[[ 18 -49 -52  -2  -7   6   2 -69]
 [  7 -49 -14 -11  -4  -5  26 -20]]
|
[[-69   2   6  -7  -2 -52 -49  18]
 [-20  26  -5  -4 -11 -14 -49   7]]

[[ 20  -3 -25  32 -52  22  -4   5  49 -34]
 [ 11  -9 -18  50 -55  15  -1  10  54 -32]
 [ 15  12 -25  -8 -42  -5  41 -37 -15  17]
 [-12  48  15 -39  58  -2 -19  15 -20  20]
 [-13 -21 -27   4 -29  68 -18   8  59  17]
 [ -8   4   0   3  21  23 -50  37  40 -29]
 [-15 -63 -41  27 -65  67 -23   6  78  -5]
 [ 27  56 -15 -17 -23  -8  44 -30 -24  22]]
|
[[-34  49   5  -4  22 -52  32 -25  -3  20]
 [-32  54  10  -1  15 -55  50 -18  -9  11]
 [ 17 -15 -37  41  -5 -42  -8 -25  12  15]
 [ 20 -20  15 -19  -2  58 -39  15  48 -12]
 [ 17  59   8 -18  68 -29   4 -27 -21 -13]
 [-29  40  37 -50  23  21   3   0   4  -8]
 [ -5  78   6 -23  67 -65  27 -41 -63 -15]
 [ 22 -24 -30  44  -8 -23 -17 -15  56  27]]

[[ -3   4 -28 -22 -36 -22 -13  22  10]
 [-83 -18 -79  60 -74  39 -60   6 -27]
 [ 31  18  11  37 -54  -4 -25  14  21]
 [ 10  21 -16 -32 -24 -18  -6  10  -2]
 [-28  21 -24 -48  57  -4  47 -33 -57]
 [-21  -8 -38   2 -49 -23 -14  29   9]
 [-42 -11 -53   9 -44 -20 -10  20  -6]]
|
[[ 10  22 -13 -22 -36 -22 -28   4  -3]
 [-27   6 -60  39 -74  60 -79 -18 -83]
 [ 21  14 -25  -4 -54  37  11  18  31]
 [ -2  10  -6 -18 -24 -32 -16  21  10]
 [-57 -33  47  -4  57 -48 -24  21 -28]
 [  9  29 -14 -23 -49   2 -38  -8 -21]
 [ -6  20 -10 -20 -44   9 -53 -11 -42]]

[[-24  18  14  14   5  13  23 -18 -15  -7  24  15]
 [  7 -19 -13  -9 -28   4 -29  -3 -14  11   6  12]
 [  1 -27   3   9 -41  21 -31  10  -7  27  21  19]
 [ 53 -20   3  13 -72  25 -50  20   8  73  36  46]
 [ 25 -80 -49 -49 -15 -33 -77  42  17  -9 -74 -56]
 [ -6 -69 -74 -69  22   9 -75  -2 -70 -50 -23  11]
 [-35  28   9  14 -21  27  17 -53 -55  -4  58  52]]
|
[[ 15  24  -7 -15 -18  23  13   5  14  14  18 -24]
 [ 12   6  11 -14  -3 -29   4 -28  -9 -13 -19   7]
 [ 19  21  27  -7  10 -31  21 -41   9   3 -27   1]
 [ 46  36  73   8  20 -50  25 -72  13   3 -20  53]
 [-56 -74  -9  17  42 -77 -33 -15 -49 -49 -80  25]
 [ 11 -23 -50 -70  -2 -75   9  22 -69 -74 -69  -6]
 [ 52  58  -4 -55 -53  17  27 -21  14   9  28 -35]]

[[ 25 -36 -10 -35]
 [ 29  38   4  45]
 [ 65  44  15   4]
 [-29  55   4   9]
 [ 52  22  61  28]
 [-37  72 -32  44]
 [-63 -36  20  11]
 [ 43   8   0  -4]
 [ 42  19  42  -4]
 [-53 -55 -31  10]
 [ 23  19   8  -5]
 [ 38  59 -11  18]]
|
[[-35 -10 -36  25]
 [ 45   4  38  29]
 [  4  15  44  65]
 [  9   4  55 -29]
 [ 28  61  22  52]
 [ 44 -32  72 -37]
 [ 11  20 -36 -63]
 [ -4   0   8  43]
 [ -4  42  19  42]
 [ 10 -31 -55 -53]
 [ -5   8  19  23]
 [ 18 -11  59  38]]

[[49  7 49 35 42 84  7 14 35 14 21  7  0  7  0 21]
 [77 28 91 35 28 42 14 42 42  7  7 56 21  7 28 14]
 [35  7 49 21 28 70  0 21 63  7  7 14  7 14  0 21]]
|
[[21  0  7  0  7 21 14 35 14  7 84 42 35 49  7 49]
 [14 28  7 21 56  7  7 42 42 14 42 28 35 91 28 77]
 [21  0 14  7 14  7  7 63 21  0 70 28 21 49  7 35]]

[[-38 -25 -31]
 [ 63  36  72]
 [ 20  28 -15]
 [-21 -16  -9]
 [-32 -13 -79]
 [-42 -29 -35]
 [ 24  35 -36]
 [ -5  -2  43]
 [ 36  22  33]
 [ -9 -14  19]
 [ 10  10   1]
 [ -6  -1 -20]]
|
[[-31 -25 -38]
 [ 72  36  63]
 [-15  28  20]
 [ -9 -16 -21]
 [-79 -13 -32]
 [-35 -29 -42]
 [-36  35  24]
 [ 43  -2  -5]
 [ 33  22  36]
 [ 19 -14  -9]
 [  1  10  10]
 [-20  -1  -6]]
---
[[  2  16  14  85 -58]
 [-29  24 -17  22 -29]
 [-31   3  21  88 -25]]
|
[ 2 24 21]

[[-57 -94]
 [ 25 -13]
 [-79 -48]
 [ 42 -70]]
|
[-57 -13]

[[ -4 -12  27 -80]
 [ 11 -87 -14 -12]
 [-11   4 -40 -63]]
|
[ -4 -87 -40]

[[-94 -15 -52  -5]
 [-46  36 -60 -39]
 [-53 -14  31  46]
 [-22 -22  -7 -27]]
|
[-94  36  31 -27]

[[  3  -4   8   3  13]
 [ -4  18 -35 -21 -70]
 [  4 -14  24  13  47]
 [ -6  12 -18 -10 -38]
 [  7 -13  20  12  41]]
|
[  3  18  24 -10  41]

[[-22 -26  11   8 -21]
 [-39  -4  81  53 -24]
 [  0  14  16  29   4]]
|
[-22  -4  16]

[[  6 -13  -1 -22  31]
 [ -4  -9  -4   4  13]
 [ 73 -18  51  -1   9]]
|
[ 6 -9 51]
